0: [198. 178. 119. 147. 120. 149. 120. 158. 122. 111. 143. 175. 124.  81.  93. 141. 141. 130. 110.
 121. 196. 129. 119.  94. 123. 124. 128. 163.  79. 123. 103.]
1: [142. 128. 148. 138. 118.  93. 166. 123. 132. 161.  73.  97. 142. 180. 212. 117. 146. 150.  66.
 110. 103. 149.  17. 131. 199. 102. 181. 122. 146. 109. 148.]
2: [123. 104.  73. 118. 159. 199. 108. 143.  94.  91. 133. 145. 138. 126. 111. 128. 115. 119. 159.
 119.  97. 167. 144. 147. 129. 117. 109. 124. 148. 193. 113.]
3: [118.  85.  95.  88. 172. 151. 142. 134. 125. 101. 148. 129.  84. 110. 169. 117. 110. 119. 175.
  86. 110. 144. 167.  71. 127. 114. 149. 107. 135. 166. 105.]
4: [124. 145.  99.  92. 158. 177. 141. 121. 139.  79. 156. 154. 173. 173. 139.  93. 122. 169. 151.
 147. 172. 148. 150. 129. 136. 165.  91. 123. 122. 119. 139.]
5: [155. 111. 151. 166. 103. 168. 125. 109. 119. 144. 112. 142.  91. 106. 108. 110. 106. 107. 137.
 130. 110.  82. 199. 151.  69. 180.  84. 136. 111. 140. 101.]
6: [118. 131. 129. 121. 134.  60. 153. 145. 126. 163.  81.  93. 118. 217. 208. 128. 146. 103.  77.
 117.  98. 160.  65. 178. 183.  91. 153. 118. 182.  94. 161.]
7: [202. 153. 112. 149. 120. 132. 130.  98. 147. 140. 126. 140.  95. 103. 151. 162.  98.  92.  87.
 167. 169. 100. 120. 100. 125. 121. 140. 151.  80. 118. 104.]
8: [183. 102. 159. 180. 114. 133.  39. 141. 121.  82. 135. 163. 116. 126. 165. 152.  23. 139. 108.
 157. 107. 121. 128. 139. 116. 141. 133. 161. 140. 193. 178.]
9: [227. 143. 147.  93.  89. 166. 178. 114.  91.  91.  86. 101. 156. 111. 167. 110. 144. 114.  63.
 158. 177.  89. 101. 132. 189.  62. 120. 141. 111.  78. 125.]
10: [127. 138. 111.  99. 200. 159. 161. 139. 105.  60. 131.  87. 178. 133. 160. 148. 102. 120. 155.
  85.  89. 211. 114. 105. 109.  50. 104.  92. 152. 126. 142.]
11: [156. 138. 157. 124.  73. 106.  87. 156. 114. 119. 180. 150. 137.  87. 129. 165. 110. 128. 123.
 122. 144. 140. 144.  71. 116. 140. 122. 175. 109. 169. 114.]
12: [132. 143. 122.  92. 106. 165.  77. 117. 132. 126. 203. 161. 141.  84. 111. 155. 108. 128. 149.
 136. 120. 128. 146. 106.  91. 106.  65. 156.  62. 151. 153.]
13: [102. 114. 177. 165.  67.  95. 107.  93. 210. 178. 136. 154. 149. 172. 141. 123. 137. 146. 125.
 159. 137. 117. 129. 127. 168. 145. 167.  94. 122. 110. 145.]
14: [193. 141. 110. 136. 137. 153. 120. 100.  99. 147. 122.  86.  91.  90. 149. 111.  76.  88. 103.
 118. 172. 118. 187. 138. 172. 144. 104. 155.  97. 104. 118.]
15: [ 96. 137. 150. 148. 150. 108. 123. 143. 103. 180. 130. 145.  94. 162.  81. 165. 151. 113. 112.
 135. 121. 133. 106. 161. 123. 129. 187. 126. 153. 107. 126.]
16: [110. 101. 106. 140. 156. 192.  89. 128. 131.  49. 132. 159. 190. 155. 140. 116. 118. 142. 166.
 118.  31. 117. 175. 104. 122. 168.  95.  64. 140. 139. 129.]
17: [150. 179. 126.  88. 154. 124.  95. 128. 155. 141. 122. 124. 111. 148. 138. 124. 102. 146.  91.
 113. 208. 122.  87. 131. 116. 135. 137. 128. 111. 107.  91.]

[142. 142. 114.  71. 119. 173. 138. 116.  78. 130. 161. 177. 136. 164. 106. 119. 175. 154. 130.
  57. 179. 129. 127. 118. 118. 151.  73. 139. 136.  80.  86.] 4 17 0 2 12
[123. 147. 140.  86. 118. 142. 161. 185. 144.  93. 103.  54. 120.  61. 155. 150. 122. 117. 126.
 110. 159. 160. 122. 124. 156.  74. 143. 129. 103. 179. 122.] 3 11 10 17 2
[ 81. 109. 131. 115.  72.  67.  93. 143. 168. 116. 173. 118. 121.  65.  99. 169. 106. 129. 161.
 129.  75. 138. 154. 107.  82. 154. 164. 143. 131. 194. 164.] 11 12 3 8 15
[123.  97. 149. 166. 117.  96. 157. 168. 128.  97.  74.  91. 107.  74. 144. 145.  99. 140. 158.
 204. 114. 159. 157. 159. 144. 143. 161. 122. 131. 137. 122.] 15 5 2 7 3
[153. 114. 153. 170. 141.  72.  55. 156.  97.  60. 138. 159.  63.  83. 188. 165.  64.  91. 116.
 162.  67. 145. 130.  94. 150. 144. 194. 160. 154. 185. 139.] 8 11 3 7 2
[ 71. 137. 137.  89. 182. 137. 138. 157. 126. 195. 114. 117.  96. 106.  45. 137. 165. 139. 112.
 126. 195. 102. 113. 118. 119. 140. 135. 150. 163.  88. 103.] 15 17 0 4 7
[101. 102. 104. 126. 162. 144. 153. 108. 103. 110. 100. 124. 140. 217.  48.  68. 184. 150. 144.
 129. 134. 106. 139. 151. 113. 197.  84.  56. 149. 107. 159.] 4 16 15 2 5
[ 92. 128. 129. 167. 115. 113. 115. 158. 123. 116. 138. 117. 151.  67. 158. 134. 134. 102. 156.
  81.  93. 104. 165. 155. 111. 121. 143. 165. 117. 158. 161.] 11 2 5 3 12
[116. 118. 121. 151. 147. 170. 164.  68. 110. 144. 146. 191. 136. 204.  92.  73. 152. 130. 133.
 112. 121.  90. 125. 135.  97. 128.  77.  41. 151.  91. 126.] 4 5 16 15 2
[ 93. 132. 124. 166. 131.  94. 153. 179. 126. 199. 154. 212. 117. 154. 108. 110. 172. 210. 126.
 147. 112. 125.  76.  96. 113. 171. 160.  58. 168.  84. 127.] 15 13 17 4 1
[200. 144. 123.  97. 156. 137. 135. 141. 121. 176. 100. 138.  93. 146. 129. 144. 135. 111. 109.
  90. 185. 133.  93. 144. 170. 141. 114. 189. 100. 119. 127.] 17 0 7 14 15
[ 67. 140. 123. 115.  66.  97. 143. 145. 161. 101. 166. 118. 156.  51. 101. 165.  98.  85. 172.
 135. 110. 157. 187. 129.  92.  98. 166. 145. 147. 195. 144.] 11 12 2 3 15
[114. 140. 138.  76. 156. 136. 152. 114.  91. 197.  93. 135. 112. 190.  97. 167. 158. 137. 159.
  97. 155. 166.  46. 155. 108. 123. 125. 149. 140.  78.  93.] 15 17 6 1 4
[ 91. 123. 122. 154. 147. 192. 191. 158. 159. 126.  83.  73. 113.  93. 168. 142. 129. 136. 168.
 144. 153. 140. 150.  74. 103.  87.  89. 101. 120. 134. 125.] 3 10 2 4 5
[145.  93. 154. 144.  99.  96. 112. 116. 158. 155. 167. 194. 135. 159. 111. 130. 138. 149. 137.
 155.  83. 101.  93. 160. 150. 145. 149.  87. 118. 143. 121.] 13 15 11 5 7
